In the rows, 128 means zero.
Each row of R is roughly a mix of the hidden directions of one of 4 groups.
R:
[[178 120 135 161 145 107 108 133 167 165 101]
 [105 167  88 153 126  65 118 125 115 134 126]
 [ 91 148 182 112 128 105 143 171 142 143 105]
 [186 137  92 147 121  92  95 146 105 131 118]
 [149 146 114 161 167 128 164 118 132 179  98]
 [185 124 100 107 134 136 145 121  88  93 157]
 [ 84  76 140 126 120 118 111 128 128 185 136]
 [179  88 134 171 122 130 164 152 144 119 140]
 [140 163  88 146 111  93  79 155 103 128 126]
 [121 108 141 142 159  89 128 129  63 149 102]
 [157  97 151 136  99 102  78 115 102 163 135]
 [196 132 130 146 122 155 108 163 144 100 116]
 [114 120 114 143  99 150 186 139  91 158 156]
 [143 166 100  87 145 119 167 100 103  99 141]
 [142 140 104 119 136 115  86 115 162 193 132]
 [ 84 121 154 122 101 156 115 165  95  86 140]
 [103 121 183 136 126 176 141 132 172 118 146]
 [175 130 125 138  87 124 145 165  86 147 156]
 [ 88 118 136 128 163 130 176 121 101 165  95]
 [ 63 157 108 135 151 152 139 117 122  95 104]
 [130 106 160  93  98  88 122 143 162 169 145]
 [102 100 144 116 161 154 162  87 156  92 129]
 [105  74 162 150 122 143 120 126 167 142 166]
 [177  97 174 139 169 133 135 112 151 144 140]
 [147 136 159 110 137  86 120 152 162 176  97]
 [140  97 185 130  79 111 151 159 124 123 132]
 [ 77 123 172 114  94 133 136 139 131 102 170]
 [148 129 123  64 122 147 153 125 117 142 180]
 [101 114 126 161  86  91  90 139 109 166 118]
 [148 131  60 126  81 145 108 109 127 125 141]
 [152  94 183 119  87 131 156 148 116 147 143]
 [168 135  88 148 133  76 122 127 126 126 174]
 [105 108 172 120 134 114 105 119 125 197 132]
 [108  87 153 144  87 130 173 145  92 110 123]
 [104 125  76  98 148  99 151 133 130 153 172]
 [118 127  97 123 159 112  62  87 141 123 122]
 [171 132 105 100 114 147  96 124 125  78 164]
 [124 170 154  81 159 152 115 136 148 102  98]
 [177 114 120 127 142 162 151 114 128  68 113]
 [168 150 152 115 128 116  89 132 132 191 131]
 [139 125 100 160 136  80  67 119 144 119 116]
 [165  91 118 160 105 103 145 131 134 178 155]
 [136 116  73  90 143  98 102 135 121 109 169]
 [129 136  53 131 119 120 145 123 170 103 135]
 [183 108 103 154 120 149 148 139 134  78 145]
 [180 130 142 117 121  78 111 132 146 151 171]
 [ 71 158 124  86 126 160 137 143 135 126  93]
 [175 135 111 106 167 123  87 107 161 156 129]
 [111 131 170 110 158 121 109 133 134 124  58]
 [132 137 115 135 143 187 135 122 176 170 107]
 [157 140 110 112 154  89  74 106 124 147  97]
 [122  95 182 183 119 141 112 115 133 128  98]
 [170 107 133 123 111 110 174 146 151 166 164]
 [162 111 103 151  87 150 147 134  84 155 156]
 [129 140  63 128 130 100 112 142 103 123  80]
 [127 141  64  84 123  96 124 108 106 109 140]
 [156 102 120 152 117 141 140 113  69  95 163]
 [162 154  74 135 133 115 125 139 129 178  99]
 [103 112 188 100 115 166 159 128 128 154 116]
 [ 86 142 129 157 125 173 129 124  78 139  96]
 [134 123 127 142 117 164 171 136 154  72 162]
 [110 101 132 113  71 150 112 120 101  84 105]
 [149 148 109 135 124 139 130 107 118  60  83]
 [131 113 154 100  75 143 131 120  70 146 137]
 [126 144 125  95 141 176 164 116 129  78  99]
 [136 165 114  93 183 159 144 118 163 129 118]
 [148 154 148  69 117 161 142 150 106 158 145]
 [ 65 171 119 110 123 131  95 139 111 136 102]
 [110 106 114 132 133 135 126 178 114  67 159]
 [113 135 142 115 116 105 105 139  91 197 109]
 [181 129 118 124 130  93  86 110 107 167 148]
 [154  81 116 118 114  82 117 109 152 136 174]
 [177 135 106 169 133 138 138 105 179 137 106]
 [131 124 106 151 157 196 137 105 141 160 113]
 [132 101 138 156  73 119 140 148  76 122 150]
 [ 85 141  63 126 128 148 121 142  95 104 122]
 [131 114 122 111 123 137 140  94 158  75 182]
 [140 177  95 168 152 114 114 154 142 117  91]
 [108 129 133 132  80 135 127 137  61 128 163]
 [ 93 135  97 134 130 135 151 149 110 124  58]
 [116 121 133 188 110 131 179 151 111  99 116]
 [157 124 167 142 116 176 117 134 130  98  78]
 [106 103  74 136 126 123 121 161 133  75 149]
 [142 139  74 124 107 132  97 117 116 182 101]
 [112 157  86  86 134  91 142 106  86 138 124]
 [111 135  92 156 178 150 113  87 133 101 106]
 [160 133 141 122 101 128  93 123 108 192 157]
 [ 93 128 165  71 140 153 154 117 148 100 129]
 [173 102 134 161 106  73 104 144 146 129 133]
 [114 155  59 122 143 138 102 121 141  86 126]
 [111  82  89  70 120 124 119 108 119 136 154]
 [102  80  95 177 131  93 110 126 130 134 108]
 [104 101 181 122 128  86 131 139 144 175 133]
 [ 78 178 131  99 143 143  87 116 125 114 114]
 [ 90  93 130 150 131 115 167 166 116  82 132]
 [157 146 148 130 158 135  96 119 122 198 128]
 [186  75  89 121 141 143 128 141 127 114 130]
 [ 73 150 133  80 128 114  80 121 121 136 133]
 [105 106 159 126 120  91 125 131  64  97 131]
 [113 108 117 138 131 132 185 143 167  77 116]
 [194  93 166 119 125 148 128 110 110 133 148]
 [117 132 121 130 115 170 149 149  53 130 125]
 [177 148 130 162 141 142 151  95 161 152  96]
 [177 140 146 133 155 112 124 102 188 110 130]
 [149 105 136  79 112 157  99 147 103 165 101]
 [ 89 107 112  91 142 122 165  79 116 117 152]
 [106 135  77 105 125 146 121 144 127  97  70]
 [124 129 149  79 159  99  92 146 117 137 173]
 [145 139  92 146 150 102 126 132  93 191 118]
 [ 70 132  95 135 146 136 157 132 136  87  95]
 [116 141 126 147 134 130 125 120  67 131 192]
 [148 138 161 100 152 112  93 128 171  87 103]
 [143 117 150  97 125 101  76 134 167 145 166]
 [133 140 184 139 126 176 148 111 145  87 115]
 [103 146 106 176 126 161 130 135 163  94  93]
 [170 138  68 126 154 122 113 115 158  99 143]
 [177 108 120 163 118  76 104 139 155 140 132]
 [154  86 146 149 153  89 152 158 156 148 151]
 [163 153  65 114 154 108 154 137 113 106 133]
 [ 61 113  99 115 126 133 123 133 123 136  76]
 [150 126  98 129  93 168 138 122  94  73 131]
 [126 170  92 115  92 113 112 153 134 182 120]
 [143 165 151  94 117 105 127 114 115 155 188]
 [136 142 127 156  92  74  91 171 122 124 116]
 [103 137 148 139 204 136 116 110 114 142 103]
 [ 98 125 103 150 121 185 162 125 110  86 133]
 [ 92 111 144 129 143 110  96 105  64 149 120]
 [202 125 159 136 134 166 136 135 127 105 124]
 [154  87 150 148 100 103  80 117 123 154 156]
 [ 86 107 115 151 121 138 158 162 104  74 124]
 [189 143 101  88 117 129 107 134  92 121 110]
 [139 149 186  97 134 130  78 128 138 125  97]
 [177  96 103 130 126  84 149  99 163 134 135]
 [114 107 151 139 110 122 141 125  84 103 192]
 [148 143 157  86 109 138  93 113 101 177 144]
 [150  98  74 152 112 113 160 118 123 173 116]
 [107 154 153 100 149 123  99 131 183 147  91]
 [ 86 138  77 153 142 158 172 134 124 114 115]
 [ 92 143 132 158 125  84 132 156 173 117  93]
 [116 116 107 139 104 160 143 113 112  65 166]
 [ 75 126 175 147 136 114 165 130 133 105  96]
 [105 135 170  93 104 126  74 127 135 164 142]
 [107 141 145  93  94 139  72 117 146  89 141]
 [ 63 165 115 116 148 152 125 123 133 154  97]
 [165 135 140 109 134  95  74 114 127 177 120]
 [190 119 131 163 130 134 114 164 158 119 158]
 [120 137 121  80 141 100  72 125 141 156 158]
 [125 122 185 101 102 146  95 153 101 140 159]
 [182 136  99 121 134 133  94 110 158 167 101]
 [ 76 114 123 136  89 130 162 118 102  94  97]
 [ 91 104 138 106 105 146 182 120 107 105 163]
 [162 131 151 106 103 136  79 119 139 183 120]
 [191 112 101 148 141  97 134 117 121 113 168]
 [112  97 119 112 158 111  92  76 170 133 132]
 [107 107 132 162 141  85 107 113 175 100 102]
 [ 95 161  81 122 178 137 117 103 153 125 114]]
Which three rows in each list fit none of the groups? Every other row fits one group, some only roughly. Give them in the order they come.
  J_482: [170 136 124 143 130 155 170 107  90  87 108]
  J_739: [148  99 100 178  87 122 113 133 111 121 170]
  J_803: [166 114 123  95 158 166 164 161 130 161 118]
  J_317: [113 122 190 143 111 153 150 143  87 156 119]
  J_971: [128 151 152 127 131 119  97 103 180 179 108]
  J_114: [131 136 111 172 125  72  91 144 154 147 106]
  J_325: [165 140 174 121 127 170 123  98 133 154  89]
  J_14: [128 138 106 111  95 146  57 132 158 139 139]
  J_33: [113  98 121 127 111 124 169 158  64 114 138]
  J_249: [ 94 127 132 172  90  95 113 164 112 141 157]
  J_774: [ 67 168 118 133 113 156 103 114 135 123  93]
 -> J_739; J_325; J_249
  J_812: [166 130 138 179 174 146 108 124 160 108 141]
  J_792: [134 154 132 108 181  89 108 103 171 144 129]
  J_396: [167  83 134 190 132 120 112 141 149 123 141]
  J_877: [107 108 135 173 129  96 152 108 153 183 132]
  J_997: [129 168  73  97 144  86 139 111 149 123 123]
  J_367: [171 123 172 146 134 138 179 105 135  95 120]
  J_32: [137 147 140 115 112 172 118 121 144  62  98]
  J_746: [113 186  66 136 131 133 140 153 115 118 132]
  J_782: [135 122  95 118 108 135 117  98 142  55 144]
  J_124: [133  95 114 160 122  80  89 109 100 148 100]
  J_333: [170 115 128 151 187 132 139 113 146 161  98]
 -> J_812; J_877; J_997
  J_655: [152 112 134 108 129 141 118 160  76 159 176]
  J_745: [150 109 163 155  83 144 119 162 112  92 102]
  J_28: [125 123 130  96 140 109 139 140 100 201 153]
  J_77: [108 126 168 143 152  81 182 138 127 152 137]
  J_186: [ 78 144 138 132 153 112 157 159 114 102  82]
  J_559: [113 135 178 149 124 152 105 152 167  82 124]
  J_835: [ 84 154 123  85 136 113 147 124 105 180 141]
  J_457: [189 120  87 135 134 114  98 113 110 121 163]
  J_399: [ 82 130  85 107 141 138 160  97  86 121 140]
  J_931: [145 134  91 133 129  69 110  90 104 125 158]
  J_305: [ 63 112 105 117 154 144 170 118 131 125 102]
  J_776: [105 108 159 110 143 149  90  99 157 159  88]
  J_755: [ 99  90 132 123 120  93 154 136 103 188 135]
 -> J_745; J_77; J_399
  J_268: [ 76 137 141  88 157 160 120 115 100 107 155]
  J_176: [196 149 101 104 156 117 101 132 142 116 143]
  J_294: [123 146 162 104 143 135 112  81  94 175 148]
  J_727: [171 148 113 134 161 114 105 119  74 147  98]
  J_969: [121 139 171 130 127 156 137 158 156 177 167]
  J_167: [113 121 173 155 113 127 190 118 119 107  99]
  J_560: [173 110  81 109 126  99 122  98 104 102 154]
  J_118: [137 125 124 152 160 126 196 143 146 109 163]
  J_315: [ 78 151 148 105 112 178 129 110 131  90 135]
  J_614: [ 98 156 116 151 123 139 109 176 147 131  73]
  J_556: [139 167 112  92 136 160 115 113  66 133 134]
 -> J_268; J_294; J_315
  J_154: [118 123 111 132 139 170 135 137 126  94  58]
  J_624: [107 127 185 163 114 106 167 147 110 154 136]
  J_820: [132 168  86 104 148 122 132 138  74  95 116]
  J_307: [ 72 133  99 130 143 157 178 107 113 115 139]
  J_710: [139 162 110 100 108  84 104 167 143 164 141]
  J_110: [155 135 124 109 131 136  70  93  89 140  95]
  J_716: [134 176  83 123 117 128  99 171 147 101 111]
  J_224: [110 145  80  76 141 122 137 146 107 171 124]
  J_697: [159  95 160 141  94 113 162 114 152  83 135]
  J_131: [ 94  94 159 175 120 109 129 115  81 113 121]
  J_872: [164 108  84 149 119 123  99 136 185 128 142]
  J_760: [155 134 118 103  94 122  88 141  83 165 155]
  J_786: [ 76 128 173 140 132 134 163 108 142 158 158]
  J_734: [141 103 154 154 157 128 149 158 125 191 143]
  J_459: [164 141 163  94 144 130 100 128 105 174 160]
 -> J_624; J_820; J_131
  J_193: [ 60 130  90 114 114 121 106 106 123  98 115]
  J_196: [175 131 144 116 122 149 121 123 198 141 108]
  J_235: [136 167 107 141 113 188 127 132 116 176 120]
  J_987: [159 162 125 141 153  82  99 106 170 133 151]
  J_901: [130 117 105 135 124 147 138 116 159  49 123]
  J_712: [ 99 163 156 109  98 127  96 115 100 135  79]
  J_125: [142 168  81 125 133 106 100 126 134 184 139]
  J_98: [ 96 137 144 149 100 141 136 111 121 189  88]
  J_726: [ 93 155 149 104 115 132 138 151 118  60 120]
  J_107: [163 152  74 106 121 163 116 131 140  92 150]
  J_55: [119 149 175  57 112 138 134 146 125 120 132]
  J_37: [157 135  63 116 151 121 146 162 147 112 154]
  J_534: [115 134 172 144 120 144 121 111 168 142  67]
  J_933: [133 154 141 141 129 124 180 173 140  84 153]
 -> J_987; J_107; J_534
  J_826: [159 137 130 154 143  86 117 154 117 183 158]
  J_405: [ 79 132 125 147 138 174 177 111 105 109 124]
  J_296: [105 104 174  93 120 106 131 131 130 171 169]
  J_145: [143 102 170 193 122 125 128 123 157 127 155]
  J_660: [164  93 137 166 130 124 130 106 154  93 175]
  J_75: [142 118  79  93 154 132  84 143 168 118 130]
  J_469: [104 104 156 173  92 127 115 128  88  93 110]
  J_881: [174 157  84 118 144 131  92 105 166 133 123]
  J_610: [130 140  98  77 129 118 114 160  96 176 111]
  J_455: [111 103 157  85 112 150 118 126 151 154 182]
  J_730: [124 153  70 163 136 133 121 128 150  77 139]
  J_449: [123 144 165 179 146 142 156  98 143  85 125]
 -> J_296; J_75; J_730
  J_551: [ 93 113 133 153 112 189 155 126 101 132 161]
  J_475: [161  96 111 185  96 127 115 129 109 135 164]
  J_267: [152 175 135 154 110 138 100 149 140 101  78]
  J_865: [ 99 117 170 113 131 116 151 113 108 188 154]
  J_589: [139 115  49  92 124 115 112 124 123 111 129]
  J_529: [121 129 159 162 139 110  85 108 176 128  89]
  J_871: [105 105  61 114 138  85 146 120 113 114 138]
  J_518: [ 80  92 113 139 131  86 114 116 135 172 150]
  J_341: [125 105 105 198 109 118 101 126  94 132 113]
  J_788: [103 115  66 118 128 116 129 112 149  75 138]
  J_403: [116 161 138  96 166 129 134 156 145 168  83]
  J_733: [123 128 174 133 102 115  87 134 108 181 102]
  J_520: [106 129 123 138 146 105 121 134 144 209 115]
  J_430: [173 134  82 136 127 127  93 114 179 142 139]
 -> J_475; J_529; J_403
  J_979: [128 127 168  92 117 115 159 107  66 139 124]
  J_477: [ 95 135 189  97 106 130  90 133 141 133 103]
  J_49: [165 131 133 120 128 123 126 142 154 138 206]
  J_104: [115 125 151 142 138 100 159 163 105 191 119]
  J_615: [133 134 132  47 149 127 100 120 127 148 141]
  J_940: [161 105 189 143 121 137 116 125 120 171 157]
  J_605: [118  91 113 130 123 120 181 112  95 101 172]
  J_611: [136 123 110 149 140  81  88 118 174 165 117]
  J_24: [150 138 118 173 137  68 117 141 111 166 141]
  J_885: [ 97 150 154 149 140 161 163 124 171  88 136]
  J_946: [113  96 106 175 120 124 171 156 127 161 100]
  J_600: [117 139 121 168 106 125 121 162 135 194 150]
  J_758: [133 168  94 113 175 121 100 120 151  85 117]
 -> J_615; J_605; J_600
  J_191: [123 122  53 149 147 112 136 114  96 118 106]
  J_505: [182 145 139 128 109  89  89 170 134 133 123]
  J_830: [119  98 129 163  91  96 127 146 126 156 181]
  J_678: [166 118  72 163 134 114 122 117 123 167 154]
  J_811: [125 114 118 110 113 120 104 151  49 129 147]
  J_884: [114 128  75 140 117  88  98 129  97  89 112]
  J_504: [149 141 189 134 109 144 103 115 164 165 117]
  J_456: [153 132  76 134 135 126 168 101  94 163 107]
  J_735: [155  83 151 134 123 109 120 114 116 169 180]
  J_772: [135 130 174 128 112 122 139 151  59 105 142]
 -> J_830; J_811; J_884
  J_907: [156 134  59 126 128 121 120 143 138  79 116]
  J_500: [160 110 150 111  89  82 114 136 102 161 156]
  J_642: [141 145 155  94  99 152  92 128  98 133  77]
  J_702: [ 83 178 114 126 134 112 148 119 102 125  79]
  J_106: [121  90 161 115  99 140 152 122 114 189 146]
  J_585: [142 123  92 165  95 109 157 154  98 160 158]
  J_61: [134 102 121 188 133 140 175 166 124 148 124]
  J_995: [155 157  89 104 148 107 130 132 127 188 150]
  J_423: [158 155 120 135 152 109  72 140 146  88 102]
  J_231: [130 118 124 183 143 132  85 124 168 112  90]
  J_809: [156 128  65 142 140 113 130 151 152  85 147]
  J_764: [179 134 114 114 100 113 128  96 182 142 148]
 -> J_995; J_231; J_764
  J_360: [161 110 156 189 139 134 141 117 155 111 161]
  J_506: [112 140 147 157 115 113 149 162 156 182  92]
  J_686: [122 124  70 107 138  80 154  96 132 106 119]
  J_404: [165  99 162 140 143 171 153 152 152 120 161]
  J_629: [107 160  92 137 124 128 118 153 124 103  62]
  J_819: [151 137  94 160 161 115 158 135 180 155 117]
  J_81: [153 109 105 170 123 141 153 123 167  75 116]
  J_850: [112 137 100 116 139 175 135 116 181 118  85]
  J_673: [173 150  75 145 173 130 148 112 137 133 119]
  J_5: [161 110 110 144 140 102  81 126 171 136  88]
  J_8: [104 149 113  86 133 154 155 128 118  67 112]
  J_431: [159 128 152 167 144 122 119 121 135 194 103]
  J_12: [ 67  94 180 120 121 133 150 134 112 126 118]
  J_326: [ 98 121 158 123  73 173 146 147 132 101 143]
  J_545: [ 64 142 105 121 144 169 123  94 105 121 121]
 -> J_5; J_8; J_431
